In the data rows, the value 128 means zero.
Here are some points:
[133 112 136 122 131 128 132 112]
[118 110 159 130 145  76 140  76]
[230 207 161 148  86 123 164 231]
[115 113 142 128 141  99 138 100]
[189 140 140 126  99 146 109 154]
[185 168 136 143  97 149 106 156]
[110 117 163 145 149  77 137  69]
[138 105 120 119 126 164 119 137]
[114 120 164 133 142  90 134  85]
[114 117 151 136 139 103 125  80]
[191 169 148 143  98 130 113 152]
[192 179 162 153 105 129 107 148]
[ 84 130 155 136 153  79 139  76]
[114 114 115 123 134 132 125 125]
Here are 12 more points, each followed by its number:
[117 117 104 115 125 158 112 141] 0
[126 113  99  98 114 164 132 157] 1
[103 119 106 119 135 139 132 136] 2
[111 117  82 111 129 178 125 169] 3
[120 120 134 122 127 133 115 110] 4
[ 78 128 115 135 153 119 155 127] 5
[117 111  97 110 127 165 135 158] 6
[102 117 110 123 135 136 140 132] 7
[115 112 148 140 143 107 129  81] 8
[117 113 152 143 146  99 127  82] 9
[103 121 116 123 136 128 131 131] 10
[ 55 107 120 143 172 106 136  83] 11
Which two of these numbered points are nearest to each point below, ignoring the 2 directions in which the first points spread most? Their numbers follow each, nearest first.
[117 108  91 101 124 160 140 168] > 6 1
[102 116 111 127 141 138 142 137] > 7 6
[231 174 183 156  92  81 117 131] > 9 8
[114 116 100 105 122 163 134 157] > 6 1
[133 139  91 111 116 185 136 194] > 3 5
[116 116  97 106 123 162 125 155] > 2 10
[115 113 150 139 145 105 129  83] > 8 9
[ 76 123 119 136 150 105 142 101] > 2 7
[114 160  79 106 121 172 167 240] > 5 3
[134 158  71 102 112 184 160 245] > 5 3
[117 111 102  97 120 150 131 141] > 1 6
[117 111  99 113 131 167 127 157] > 6 7
[182 167 132 132  94 141 118 169] > 4 0
[ 54 109 121 139 168 101 134  81] > 11 10
[193 176 162 152 105 130 100 144] > 9 8
[106 118 150 142 150 102 129  83] > 8 9
[ 48 106 117 139 169 104 130  74] > 11 10
[ 78 126 125 150 155 108 125  91] > 11 0
[ 52 110 124 135 168 101 142  83] > 11 2
[103 113 103 128 140 145 135 134] > 7 2
[117 118 150 145 144 106 131  87] > 8 9
[113 114 102 106 125 162 131 157] > 6 7
[143 112 105  95 113 157 130 169] > 1 6
[194 148 161 139 103 104 123 136] > 9 8
[189 177 149 140  99 130 129 169] > 4 8
